First come named moves, each a turn or a mirror, each shown by rows before and after it. For each pair of rows after them, which moves, in which order, take the first row to the second? The first pair is done for you.
move lotuz:
4,-1,-8,0,-19,-37,11,-4,10,23,-3,5,13,-5,28 |-> 6,-3,-8,1,-20,-36,11,-2,12,23,-1,8,10,-4,25
21,-10,-11,8,-3,-26,-15,-12,10,-11,-15,0,-6,1,18 |-> 17,-8,-9,9,-2,-23,-13,-13,7,-8,-19,-8,-5,-1,20
4,-15,-8,15,-21,-10,15,-14,1,57,-16,-7,24,-14,-3 |-> 15,-24,-16,6,-32,-9,7,-10,15,49,8,20,17,-8,-14
21,4,-13,15,-18,-19,-11,-17,-17,-12,8,12,7,13,-7 |-> 9,11,-7,20,-11,-18,-8,-20,-25,-6,-11,-9,13,6,1
move gal:
9,10,-4,18,36,29,-8,-16,0,7,17,3,-20,20,-3 |-> 4,8,1,8,34,32,2,0,-2,4,27,18,-13,24,-1
8,40,-17,16,-16,-38,20,7,-35,-23,-2,13,28,19,9 |-> 2,29,-18,43,-16,-8,-6,-36,-27,12,-21,-31,14,-1,-8
4,-4,-5,-23,7,-29,21,54,15,-8,26,26,0,6,14 |-> 21,8,-26,14,15,-49,-18,-14,23,-17,-11,-24,-26,-9,19
-7,-20,5,-20,8,40,-4,21,-6,6,26,12,-1,9,-18 |-> 12,2,-10,-17,15,-13,-6,12,-6,-40,17,24,-15,17,5
move ludu:
15,1,-11,-8,-38,-7,-18,-19,-20,25,31,-6,15,12,4 |-> 9,13,-21,-20,-1,-43,-7,-8,0,-17,8,-6,-6,1,37
-6,-3,4,-10,4,-22,22,37,-12,-1,5,23,7,1,10 |-> -1,-10,8,-3,-14,-5,13,32,-19,19,14,22,14,4,-7
-8,1,-17,-10,3,-20,27,29,-1,-13,-3,9,7,0,22 |-> -1,-9,-9,2,-28,10,17,18,-16,22,16,9,22,8,-5
0,9,8,-5,-3,0,11,22,-18,-8,3,3,15,9,2 |-> 0,8,6,-3,-4,1,11,21,-19,-5,4,2,15,8,1
move bulav:
-2,-1,16,0,11,20,-2,14,11,-1,-6,-15,11,9,7 |-> 5,-6,13,-7,5,16,-1,21,17,-1,7,2,10,11,3
3,-3,-1,10,-15,-19,5,-5,-23,29,-9,-5,20,1,1 |-> 7,-7,-5,6,-21,-20,7,3,-15,27,3,10,18,2,-4
-15,-43,-5,7,18,21,14,-17,6,35,-19,-10,-6,-8,-2 |-> -6,-51,-8,-1,9,20,17,-11,13,36,-1,9,-7,-4,-6
3,0,-17,-11,-4,-1,9,-8,-12,-14,-15,11,4,13,2 |-> 1,0,-15,-9,-1,0,9,-8,-11,-16,-19,6,4,12,0
move Tugad:
-7,4,3,-17,-12,-7,24,20,-2,9,-3,11,29,3,6 |-> -11,5,4,-15,-8,-7,25,18,-4,13,-8,4,29,-1,9
6,-6,-9,10,10,-9,-8,-11,18,-7,-2,-4,-9,-14,11 |-> 7,-2,-9,9,6,-12,-11,-15,15,-10,-2,-4,-9,-12,9
1,-4,13,3,11,23,-32,-5,0,-15,11,0,-9,3,-25 |-> -3,-8,13,-2,13,26,-31,1,5,-15,12,1,-9,-2,-22
Pairs:
(two moves a pair)
8,18,-16,10,29,-37,0,-16,4,-15,-37,-14,7,-36,47 |-> 33,-12,-8,22,-37,11,-17,-21,-8,47,19,15,30,-16,-11  ludu then bulav
16,-2,-19,-1,-7,-41,12,-12,-31,24,1,-16,21,3,3 |-> 21,-11,-21,-11,-13,-40,16,-2,-19,18,23,7,19,7,-2  bulav then Tugad
-18,0,19,-4,12,35,-6,3,-12,-3,-8,-18,-10,-5,-4 |-> -11,1,17,-4,9,39,-14,-2,-10,-10,1,-11,-14,-1,-8  lotuz then bulav
42,7,-4,12,-29,5,-6,-13,-26,-15,5,18,-1,23,-21 |-> 21,25,-7,7,7,-20,8,-6,-25,-37,-33,-5,-6,10,13  ludu then lotuz
5,-1,-4,2,11,14,-19,-9,17,-28,8,-2,-19,6,-4 |-> -8,-9,2,0,14,32,-13,-1,18,-9,7,-8,-14,-1,-8  gal then Tugad
1,8,7,14,13,-1,-11,-13,-20,-12,-10,-24,0,2,2 |-> 12,-7,-5,-1,-1,-12,-6,4,1,-20,23,20,-6,5,-2  bulav then ludu
20,-1,-3,10,-5,2,-18,-38,-9,0,8,-4,0,9,-19 |-> 19,4,2,-10,-7,-8,0,-4,-13,-14,25,25,12,20,-11  gal then gal
-20,13,22,-11,-6,1,14,27,-23,-4,-8,-9,34,19,-7 |-> -11,25,9,1,5,-23,0,3,-18,-25,-30,-25,17,16,7  ludu then gal
18,3,17,-19,-8,28,-19,-2,16,-18,-6,9,-9,2,-3 |-> 13,14,26,-8,-7,24,-19,-10,1,-15,-23,-12,-2,3,1  lotuz then Tugad
14,5,-11,8,-19,-20,-12,-19,-2,15,5,8,15,2,-18 |-> 5,-10,-8,-13,-9,-7,1,7,17,17,19,23,10,-7,-17  Tugad then Tugad
1,-14,-8,1,-16,8,-1,-10,7,18,17,11,4,3,-2 |-> -2,-5,-3,10,-15,4,-1,-16,-9,21,-5,-8,11,3,0  lotuz then Tugad
-3,-10,4,-10,-8,18,13,20,-15,-11,4,8,-10,10,-4 |-> 2,-12,-4,7,-5,17,-4,-12,-11,-7,-13,-19,-23,3,-6  gal then gal
6,-16,5,25,22,27,-29,-44,3,13,-14,-33,-8,2,1 |-> -4,-17,6,23,21,20,-12,-36,-5,32,-24,-39,4,-6,10  bulav then lotuz
-26,-9,14,-20,23,9,29,37,-6,26,-9,-3,11,-10,4 |-> 11,-16,0,-20,-5,-1,10,29,11,5,38,44,-7,6,-12  Tugad then lotuz
6,-7,-9,-16,-21,-5,7,14,-8,13,24,37,10,10,-16 |-> -19,12,11,-8,2,4,13,17,-37,12,-16,-9,25,9,-4  bulav then gal
0,-20,-7,-14,5,11,0,11,21,-6,22,25,-16,-4,-6 |-> -22,-10,6,4,13,23,5,1,-6,23,-17,-23,1,-13,-2  lotuz then ludu
-25,-2,9,-14,30,28,3,18,19,-18,-5,-7,-18,-7,9 |-> -8,8,8,-18,8,9,7,30,5,-38,15,26,-6,14,8  ludu then gal
24,-14,16,0,17,20,-13,-26,-6,-38,29,13,-12,12,-8 |-> 17,-13,16,-4,28,16,-11,-25,-1,-44,19,4,-18,5,1  gal then ludu
3,9,18,-3,-17,17,7,21,-31,4,29,15,20,21,-12 |-> 7,10,18,-1,-17,22,0,13,-31,-5,33,15,13,23,-13  bulav then lotuz
24,20,-2,-1,-13,-18,-2,9,-22,-21,23,28,1,24,-5 |-> 18,15,-2,-5,-13,-24,9,17,-20,-10,23,30,9,18,-2  lotuz then bulav
12,-14,10,7,4,11,-17,-14,12,-15,-4,-25,-18,-1,9 |-> -1,-19,19,-14,15,18,1,14,17,-16,3,-11,-10,-2,16  gal then ludu
4,-8,18,3,-39,50,-5,-10,-12,38,27,3,16,14,-31 |-> -3,0,11,-37,-13,1,30,41,8,-15,34,48,11,14,8  gal then Tugad
-22,-8,-5,-9,8,9,6,16,-9,14,4,4,-6,-8,6 |-> -7,-6,-6,1,-14,8,-3,4,-20,21,15,10,1,3,-8  gal then ludu
19,-16,13,13,-12,8,-7,-16,-7,11,9,2,6,10,-12 |-> 24,-12,7,0,-9,-9,0,-1,0,-10,16,21,1,15,-2  Tugad then gal
4,27,-30,13,-12,-38,3,-41,-18,4,-21,-2,-10,16,16 |-> 15,13,-31,11,-34,-28,-3,-36,-16,22,5,22,-5,23,1  ludu then bulav
12,-8,5,8,-12,20,-23,-21,-5,15,7,-15,-1,-8,-11 |-> -3,-13,12,-19,-1,19,7,24,-4,11,20,11,9,-7,-1  gal then Tugad
-11,14,11,-9,4,-30,33,23,-21,-3,-16,2,31,-12,17 |-> -17,2,12,7,2,6,18,0,-15,33,-26,-29,26,-26,1  gal then gal
19,38,12,16,-23,-11,-12,-10,-55,-26,1,-2,20,35,-8 |-> 20,26,11,28,-26,11,-25,-30,-46,-3,1,-21,14,26,-23  lotuz then gal
25,18,-23,12,-13,-45,-10,-8,-9,-13,-16,-4,1,10,14 |-> 21,-2,-11,21,-32,8,-22,-18,-11,33,1,-13,6,7,-17  gal then Tugad
-18,36,15,21,35,-19,-9,-18,-28,-25,-48,-48,6,8,22 |-> 23,-8,-10,27,1,18,-55,-55,25,-13,13,-6,-37,9,-21  lotuz then gal
2,13,15,29,-24,20,-27,-19,-1,-4,-5,1,-4,21,-37 |-> -25,4,18,21,9,35,-14,-10,19,3,-23,-20,-13,-1,-22  ludu then gal
3,4,14,15,-5,-6,9,-3,-20,11,-3,-10,30,18,-1 |-> 8,7,3,1,5,-25,15,10,1,-21,5,16,13,17,10  lotuz then ludu
-9,-32,-7,-13,32,24,11,-8,20,22,2,5,-6,-18,5 |-> -14,-24,2,-24,29,14,29,17,2,16,7,17,13,-6,11  Tugad then gal
-12,23,-17,14,9,-2,-20,-13,14,10,-12,-17,-1,-7,7 |-> 5,25,-22,15,-5,-6,-30,-18,12,0,6,-2,-4,2,-3  Tugad then lotuz
-1,-15,-6,-6,22,6,-17,-6,16,-14,-26,-34,-18,-25,16 |-> 4,-30,-15,-17,15,0,-9,5,31,-10,-8,-12,-18,-29,15  bulav then Tugad
-7,-15,-18,6,14,-15,2,-21,36,4,-12,-10,-26,-15,11 |-> -24,-24,-3,-1,14,16,14,-1,29,30,-9,-12,-13,-16,3  gal then bulav
15,7,-14,-19,-12,-12,-16,19,5,-18,27,32,-12,6,-11 |-> 10,34,-2,5,-4,-7,-30,-4,-24,-24,-10,-13,-6,12,-13  bulav then Tugad
26,-4,-19,-4,-12,-24,-26,-17,22,-22,17,26,-25,2,-5 |-> 17,-21,-13,-9,-17,3,-18,-9,29,4,32,29,-19,-1,-18  Tugad then ludu
-20,11,12,0,5,23,2,1,-8,3,-8,-22,4,-1,-3 |-> -16,-6,5,-14,6,26,4,12,15,-3,15,4,-4,-3,-5  lotuz then Tugad
-3,6,-16,4,20,-28,9,-8,12,6,-23,-20,-1,-18,17 |-> -5,-21,-13,-11,5,0,16,16,22,33,10,8,6,-19,-3  gal then bulav
6,8,5,-9,-18,1,-8,5,-3,-21,19,19,-1,7,-11 |-> 3,0,7,3,-17,23,-21,-10,0,-1,12,-2,-4,-1,-19  gal then gal
-4,-17,6,-10,-14,3,10,28,-11,18,28,20,27,14,-5 |-> -21,7,9,2,20,-7,11,17,-23,0,-20,-25,24,4,18  bulav then ludu
13,4,-11,1,-24,-16,1,-6,-6,14,5,21,3,3,-11 |-> 13,15,-5,10,-22,-16,-4,-12,-18,7,-4,10,2,9,-14  bulav then Tugad
20,1,-13,-3,-35,-28,2,-17,0,2,4,15,10,6,9 |-> 10,10,-8,5,-20,-28,0,-21,-9,-5,-21,-13,11,1,18  ludu then bulav
-12,-8,12,-11,3,22,8,23,6,12,16,8,4,-5,-6 |-> 2,4,-6,13,9,-1,-17,-25,12,-4,-8,-19,-16,-11,4  gal then gal
25,11,6,9,-17,4,-28,-18,7,-2,8,-5,-4,3,-9 |-> 9,11,18,7,-9,22,-20,-11,-5,14,0,-19,6,2,-12  gal then bulav
8,6,-22,14,-7,-22,5,-6,-21,26,-36,-38,46,-12,12 |-> 43,-14,-43,10,-33,-19,-24,-26,15,8,12,10,12,-5,-10  lotuz then gal
-11,-13,1,6,14,24,-4,-18,16,23,-16,-32,-10,-25,0 |-> -13,-11,16,-13,-7,32,19,24,-7,22,16,5,19,-3,-11  Tugad then gal
-5,-12,6,-12,8,24,6,9,20,-6,14,3,-18,-3,0 |-> -8,-16,7,-13,8,22,13,14,19,1,14,5,-15,-4,4  lotuz then bulav
16,-3,-4,9,-17,36,-20,-4,-21,-20,20,21,-5,27,-4 |-> 1,13,-2,24,-4,26,-15,-15,-38,-15,-17,-20,5,17,8  gal then lotuz
-7,5,9,15,2,22,-7,-8,-11,28,-20,-24,16,-6,-8 |-> 10,28,-3,5,3,-29,2,3,-13,-23,-19,1,13,6,15  gal then gal
-19,-15,-8,-1,3,6,-14,-28,2,45,20,10,-6,-7,-1 |-> -23,5,-15,-3,25,-24,-10,-32,3,16,-5,-2,-17,-13,21  ludu then Tugad
12,-13,-24,5,1,-20,9,4,29,-16,6,20,-28,-6,14 |-> -6,-6,-18,10,16,-15,11,-2,22,-12,-19,-13,-25,-16,22  Tugad then bulav
18,9,-15,22,-5,-12,-14,-20,-3,-13,1,-7,2,-3,4 |-> -3,4,-11,3,24,-5,7,3,12,-19,-7,-10,-2,-16,21  gal then ludu
28,-10,-15,-1,-18,-25,-3,0,10,-9,11,18,-2,8,-6 |-> 16,5,-2,19,-8,-8,-11,-20,-14,4,-22,-26,6,5,-8  bulav then ludu
0,-7,-15,-8,12,-10,-1,-3,26,-4,-1,9,-15,-10,8 |-> -1,-17,-10,-1,-4,12,-5,-5,18,23,8,4,-6,-8,-8  ludu then Tugad
2,3,11,18,-21,10,-4,-14,-28,32,-2,-12,25,5,-12 |-> 3,25,-2,10,8,-35,2,-9,-20,-24,-21,-7,7,3,19  ludu then Tugad
-17,-9,5,0,14,48,-17,-14,9,25,4,-24,-9,0,-16 |-> 0,-19,0,-6,-6,39,-18,-10,18,22,30,9,-12,10,-24  Tugad then bulav
5,-5,-9,-1,-11,8,-9,-4,12,0,29,28,-6,4,-17 |-> 10,2,-6,6,-6,13,-19,-17,8,-11,20,16,-14,8,-18  bulav then lotuz
2,2,0,3,0,-1,-4,-23,26,-9,-3,3,-9,-12,-6 |-> -1,0,7,-12,-4,1,10,2,22,-12,9,22,-2,-6,-6  gal then gal
-7,-16,-2,-6,-7,2,6,-8,12,30,-4,-11,8,-21,-9 |-> 7,-8,-2,5,-19,-7,-6,-23,-1,28,-4,-13,9,-13,-13  Tugad then Tugad
0,-23,-8,-21,-17,-22,18,27,30,16,9,31,21,5,-2 |-> -17,-11,2,-5,-9,-15,23,17,5,38,-26,-10,39,-2,3  lotuz then ludu
-12,-1,14,-27,23,24,0,12,-2,-10,-23,5,-11,4,35 |-> -14,3,18,-20,18,28,-3,3,-12,0,-31,-7,-3,5,32  Tugad then gal
4,-5,20,5,7,28,-9,-7,11,12,12,-17,-20,14,-9 |-> 16,9,11,0,11,-12,-8,-5,10,-24,10,-5,-25,21,6  gal then gal
0,22,15,-15,17,-10,13,6,-3,-25,-29,-23,-11,16,8 |-> 14,7,25,-6,-22,24,1,-1,-12,8,2,-10,1,29,-27  ludu then Tugad
-14,-10,-16,-17,25,21,-19,-2,23,-19,-2,-8,-41,-8,-1 |-> -23,-11,-5,-19,30,33,-10,8,14,-11,-3,-12,-35,-9,0  gal then bulav
-6,-26,-24,-21,-2,-17,14,5,26,20,-3,14,-2,-18,16 |-> -13,-15,-10,-1,-2,2,6,-13,3,36,-26,-26,6,-20,10  ludu then bulav
-4,-5,-10,18,19,13,-20,-4,-13,23,12,-7,-4,-11,-28 |-> -18,-4,-5,-5,30,5,6,29,-12,14,19,10,4,-7,-14  gal then Tugad
13,5,-8,-3,-13,-7,-9,-6,-6,-16,21,18,-2,8,-8 |-> 8,14,-3,4,-8,-2,-14,-12,-18,-22,8,2,-2,10,-7  bulav then Tugad
29,41,5,-1,3,-2,-34,1,18,-34,11,-13,-13,5,8 |-> 29,24,13,-8,-13,23,-33,11,25,-16,36,4,-8,6,-13  ludu then Tugad
-2,-38,-29,7,-8,-8,0,-26,-2,21,-12,-21,19,-9,-6 |-> -20,-47,-21,-9,4,2,19,0,6,23,-8,-11,25,-12,-3  ludu then gal
-4,-11,2,-1,-7,7,7,1,-10,29,-2,-3,19,-8,-2 |-> 4,-12,-8,-16,5,-12,11,10,12,1,8,19,1,-7,9  ludu then lotuz
-25,-20,-3,-13,14,17,22,13,16,22,-6,-6,-5,-18,6 |-> -28,-13,2,-5,20,20,15,5,11,16,-15,-19,-8,-18,6  lotuz then bulav
-4,33,19,1,17,24,-11,-8,-24,-41,-3,-31,0,4,-5 |-> 2,12,12,-19,13,30,-7,11,5,-49,30,8,-13,8,-11  lotuz then Tugad
-8,12,12,-2,32,6,-13,-2,17,-40,-16,-17,-21,-1,6 |-> -19,3,21,-17,26,26,3,30,14,-25,5,2,-5,4,0  gal then gal
9,-7,-5,-8,-2,-28,13,15,12,-3,-11,16,-8,-7,6 |-> 10,8,-1,8,0,-28,5,-1,-5,-9,-26,-7,-2,-1,6  bulav then Tugad
-4,46,-7,28,-5,-47,-3,-5,-22,-41,-4,-5,15,11,14 |-> -9,44,-6,26,-9,-51,3,-1,-25,-32,-9,-9,23,8,19  bulav then lotuz
-19,-2,2,-18,21,36,14,24,-4,-21,13,19,-8,-2,18 |-> -26,1,11,-9,12,53,12,17,-23,1,5,0,7,-2,6  ludu then lotuz
9,-26,-15,7,-12,4,1,-22,11,18,19,18,-7,-19,-9 |-> -9,-21,-10,8,4,7,10,-21,3,27,-7,-11,-1,-28,0  Tugad then lotuz
-10,-3,13,9,6,13,0,-1,-3,11,-13,-7,6,-6,0 |-> -4,-11,5,-5,11,-3,7,10,13,-3,4,17,-2,-4,8  bulav then ludu
13,29,4,1,-16,-19,-7,26,-24,9,4,5,3,18,-9 |-> 13,34,-3,9,-2,-29,-18,5,-17,-2,-16,-13,-10,9,-1  gal then ludu
21,21,0,-4,-3,-10,-20,5,-15,-51,28,33,-3,21,-9 |-> 26,6,-11,15,-13,8,-44,-35,0,-24,22,12,-19,6,-23  gal then bulav
-6,-8,-3,-10,6,-15,-5,-5,-2,-10,-10,-8,-6,-17,23 |-> -15,-13,5,-22,3,1,6,13,-4,1,1,1,3,-14,19  gal then gal
